In the rows, zero is written as 128.
The rows below come in pairs that one turn or mirror swaps. Which row does each named row swap with?
Gazi: [130 169 104 147 162 128 121 141 108 125 146 162 119  74 131 154 109 123]
ril: [147 108 126 100 144 170 123 136 119 127 155 138 138  92 100 150  76 105]
lofuv: [124 122 115 131 122 107 136 132 132 122 135 173 121  95 130 135 117  75]
vip: [174 129  94 157 115 156 141 141 111 113 136 169 126 119 121 149 102 137]
Rina: [117 130  88 115 116 124 187 123 101 126 160 158 118 104 124 150 109 135]
guf: [131 139 152 131 140 177 154 136  87 120 173 125 144 132 104 131  96 125]
Bef: [160 151 116  76 125 176 140 151 105 143 145 150 122  98 118 126 105 139]
tob: [114 130  98 117 161 137 125 120  92 118 119 114 139  97  90 128 117 114]
sudif: [119 126  82 136 131 118 102 141 109 123 158 168 124 133 120 132 101  94]
popa: [175 116 112 102 140 130 131 168 111 116 152 150 131 127 119 153 116  83]
tugo: [156 142 140 130 131 144  85 141 108 135 136 173 136 100 126 145 108 106]
Retus: [146 162  91 159 117 123 128 140 134 134 134 146 144 121 131 151 105  97]
vamam: [128 127 114 116 135 154 192 149  99 105 159 134 100 132 121 139 105  87]
tul: [134 100 117 131 121 108 152 143 134 131 145 171 101 121 127 132  94 104]
nifi: [112 136 129 126 121 139 136 145  93 147 136  97  94 147 118 136 117 111]
rabuv: [138 134 111 125 119 147 166 144 120 165 121 173 100 122 132 111  99 115]
Funem: [101 172 131 117 123 185 127 144 104 107 138 142 125 111 100 129 100 122]
Revi: [121 154 108 109 144 125 125 127  67 124 137 104 123 113 111 128 138 125]
miva: [146 176 118 132 107 140 164 139 109 116 156 165 115 122 127 100 126 124]
sem: [147 136 111 170 139 136 122 153 120 123 149 148 136  69 121 137 103 128]
gufas: [135 147 145 120 126 147 190 115 103 133 145 124 115  98 117 141 112 145]
ber: [174 117 131 162 128 128 121 129 116 146 134 155 117 128 123 113 111 115]
pera: [139 132 111  88 129 155 113 113  79  95 169 134 137 105 101 139 108 121]
Sesa: [141 121  91 174 130 127 132 126 113 131 164 138  93 125 127 150  97 115]
govi: [146 102 127 146 142 105 160 129 107 159 150 136 116 118 136 144 112 104]
Bip: [137 140 133 122 128 169 109 145 107  84 143 123 129 100 108 165 107 118]
konob: [120 138 103 127 107 111 138 133 140 102 156 162 123  89 133 128 107  93]
topef: [154 163 123  81 133 120 116 123 105 130 138 166 114 122 123 162 110 114]
kad: [ 90 146 133  98 122 154 129 137 107 138 139 120 117  96 130 112 112  89]
Fir: [132 114 120 140 135 157 147 155  97 137 165 126 127 128 119  93 113  80]
Timom: [ 92 147 126  89 126 165 153 121  98 129 152 135 112  81 124 122 111 104]
sibo: [104 141 149  92 128 162 169 140  99 126 147 130  91 116 120 131 102 120]
dof: [113 164  94 115 126 173 143 127  97 139 155  97 139 116 119 137  99 112]
degiz: [141 130  94 111 125 130  79 127  99 141 142 150 115 113 131 141 106 133]
Vav: [154 149 148  89 143 150 140 147  95 160 145 166 122  94 143 147 114 106]
kise: [109 123 143 137 136 148 163 156 103 159 115 139 127 114 126 152 115  93]
zit: [146 150 135 122 135 166 155 119  77 106 179 114 102 120 118 127 113 131]
bepo: [138 135 105 160 100 134 153 145 136 120 162 143 101 107 119 143  91 142]
zila: [162 101 113  87 130 134 160 125 108 110 149 150 146 100 104 142 109 104]
korud: [141 137 111 118 140 177 132 142  59 138 139 119 112 145 126 146 119 116]
koro: [122 159 130 142 123 168 145 117  98 130 122 110  96 128 103 137 111 135]
vute: [155 140 121 142 126 112 130 124 102 145 157 175 136 151 123 125 107 129]
garu: [147 131  86 129 140 163 126 122  95 159 152 152 151  83 122 112 104 125]
sil: [152 168 123 129 146 141 143 136  85 100 138 140 147 114 119 153 141  87]

guf swaps with vute
kise swaps with Rina
Revi swaps with sem
pera swaps with tugo
degiz swaps with Bip

